One turn moves each row of this set onto another row. After a few examples, where does it send each row asked below?
Z402: [-31 -70  -5 -18 -27  25  23 -24  11 -36 -10  17 -22 -19   4  -4  -6   4
  45 -17  -2   2   4  20 -25   2]
Z351: [  2 -45  -3  19 -11  -5  22 -20   3 -46 -18  13   6 -11  -2   7 -41   5
  23  35  20  -7  -4  27  -4  14]
Z157: [-29 -24 -14   6   1  21  11 -37   8 -17  -8  -2  27 -19  -5  27   3  15
  32 -46  24   8   4  18  -1  25]
Z53: [-23 -48  -7  12  -4  22  40 -33  13 -17 -14  29  20 -10  -6   5  21   7
  45 -23  11  -6  -1   1  -8  34]
Z132: [-43 -56   7 -10 -21  16  15 -49   5 -22 -13   0  -1  -2 -13   2 -42  10
  52 -28  19  -2   6  23  -4   8]
Z272: [ 18 -33  -3  20  -1   9 -11 -14  -4 -51 -18   3   4  20  -8   6 -28  10
  26   3  24  -1  -4  23 -11  -6]
Z795: [ -8 -28  15 -18   9  17  16 -56  13 -42 -25 -11  -4 -36   2  23   7  -6
  30   8   9 -29  12  31  -3  13]
Z872: [-20 -45 -18   2   4  26  14 -18 -15 -48   7  10   6 -10   4  21 -18  25
  30 -10  -2  -8 -33  12  -2  18]
Z615: [ 10 -22  -8  17  -4  19  15 -34   2 -54   0   5  -6 -10  -7   8 -24  35
  67 -38  17 -20  -1  16 -11  18]
Z939: [  0 -46 -11   0  16  27  17 -21  30 -27 -17   7   5 -43 -10  13  12  20
  45 -37  11 -10  15  14  -4  29]
Z532: [-30 -16   9  -9   2  22  29 -45 -12 -49 -29 -11   8  -1 -22  17   9   2
  17 -20  18 -23  18  29 -20   0]
Z360: [-17 -29  -1 -14   6  37  17 -39   9 -43 -32   0  -1   5  -7  -8  11 -21
  38   7  19 -30   0  18 -24  27]
Z188: [-14 -37 -16  12 -10 -23  21  -9  -2 -35 -14   8  -4 -24 -15  18   1  24
  58  -5  -2 -21  -9  15 -22  29]
Z260: [ -2 -18   3  -8 -19  14  28 -41  30 -43  -7  -4  -6  -8  -7  -1 -19  17
  -6   2  39  12   6  32   3  12]
Z174: [-16 -59   5 -18  -8   3 -18 -25   9 -16 -18  -5 -20 -22  -9   8  -8  11
  53 -32  13  -9   7  19 -16  -9]
Z391: [ 14 -36   4  -2   0  -1   4 -38  31 -25 -34   5 -10  -7 -28 -12 -11  19
   9  12  40  -9  11  22  -7  20]
Z876: [  3 -36   4  -5 -15   3  18 -29  18 -34 -19  11  -8  15 -16  -3  20  15
  -7  10  19  13   0  19 -11   3]
Z473: [ 18 -29   0  17 -20  -7  27  -5   8 -65 -12   6  -9 -13  -6  10 -17  15
  26   5  16  -1  16  33 -20 -12]

Z391 moves to Z260
Z132 moves to Z402
Now find these:
Z351 moves to Z473
Z360 moves to Z795
Z872 moves to Z188
Z53 moves to Z939

One turn moves each row of this set onto another row. After a few examples, where does it send each row asked below?
Z367: [ -6 -31 -19  15  -5 -31 -25 -22  -9   1 -18  10  -6   1  -3 -18 -23]
Z915: [  9  -2  13  21   4 -23   6 -19 -14   8 -18  15   1  13  18  21 -20]
Z148: [-17 -15   2  -6 -13  -4   9  17 -11  -9  23  12 -19  -9   9   0  -9]
Z91: [  0 -14  -4 -36   1 -21   3 -13 -17 -16   9   5  12 -10  11   3 -22]
Z451: [ -3  -2   3   2 -30   6  -5 -12   4  11  13  -6  24  28   3   1 -16]
Z609: [ -9 -45  25 -17 -25  -6  -6 -11 -40  -7  20   6   5  15  -3   3 -41]
Z403: [ -2  -7  -3   4 -43   4 -12  -7   5  17  11   4  21  23  -4   9 -11]
Z875: [  8  -6   6  22 -12 -28   2 -10 -12  15 -20  29  -6   7  11  28 -17]
Z952: [ 25 -17  14  28 -16   6   0 -11 -29 -28  24  12  10   5   1 -11 -13]
Z842: [ -4 -25  20  -4 -38 -11   6 -15 -19   3   1  -6  -2   3 -35  21 -19]
Z257: [ -7 -48  22 -12 -30  -4 -16 -12 -42  -2  22   8   8  11  -9  12 -36]
Z971: [  3 -18   8   2 -30 -43 -21   1 -15  19  33  12   9   4   7   6 -45]
Z47: [-10 -48  22 -15 -36  -9 -10  -6 -39  -3  18  15   0  12  -8   6 -39]
Z999: [ -6  -3   0  -1 -41  -1   0  -4   8  12   8   7  14  28   2  -3 -18]
Z182: [  6 -18  12   5 -19 -35 -25  -7 -19  19  38   0  19   4   7   9 -41]
Z9: [ -1 -20 -14 -34 -20 -26  -7  -3 -14  -6   6  24   7 -18   0  14 -17]
Z495: [  1 -22  10  21   5  -5 -15 -17 -30   4   0  28  13  21  32  20 -23]
Z616: [-11 -15   8   1   3   8  -1   5 -19  -9  32  -5  -3 -10   9   8  -3]
Z726: [ -2 -22  24  -5 -26  -7   9 -20 -20  -1   3 -15   2   7 -31  16 -20]
Z460: [-12 -22  -3   3 -19   3 -11  15 -16  -1  29  12  -9 -18  -3  19   2]
Z819: [ 38 -19   2   3 -39 -27  -5  -8 -25 -17   0  32   6  -9  -6  -4 -20]
Z350: [  5 -20  -9 -27  -4 -13 -17 -15 -22  -7  15   6  23 -20  -1  22 -11]
Z127: [ -4 -37 -10  21 -12 -12 -34  -7 -14  11 -12   7 -16   2   6 -19 -12]
Z855: [ -1 -36  -7  23  -2  -8 -36 -13 -18   9  -8  -2  -9   3   8 -19 -11]
Z126: [ 44 -19   7   9 -22 -14 -15 -21 -32 -18  10  14  22 -10  -7   3 -14]
Z20: [ 24 -23   4  30 -37   0 -12  -2 -27 -19  20  29   5  -4 -10   1  -7]
Z588: [ 39 -13  13   1 -18 -21   6 -18 -28 -27   4  16  11   0   4 -16 -25]
Z6: [ -4 -33  -6  19  -3 -12 -27  -9 -15   6 -12   1 -17   7  12 -26 -16]
Z693: [ -5 -20  23  -8 -33 -13  16 -14 -17  -2  -1  -8  -6   8 -30  12 -24]
Z236: [ 19 -18   9  21 -33  -7   9   1 -22 -28  15  31  -7   6   2 -18 -18]
Z67: [ 13  -6   8  27  -2 -19  -9 -19 -17  16 -14  16   7   5   9  35 -11]
Z329: [ -3 -33 -20  20  -4 -26 -33 -25 -10   4 -14   6   1  -2  -7 -10 -19]
Z18: [ -3 -21   8  15  -5 -14  -5  -8 -24   4  -7  40   0  23  34  13 -28]
Z747: [  4 -14  15  -1 -18 -41 -12  -5 -16  13  34   2  11  10  14  -2 -49]
Z30: [ -4 -29 -16  17   4 -26 -27 -28 -11   0 -14   0   1   2  -2 -18 -22]
Z83: [  0 -26   3  22 -11 -10 -22  -9 -28  11  -4  43   7  15  25  28 -21]

Z460 moves to Z9
Z329 moves to Z127
Z999 moves to Z747
Now find these:
Z915 moves to Z495
Z236 moves to Z588
Z257 moves to Z842

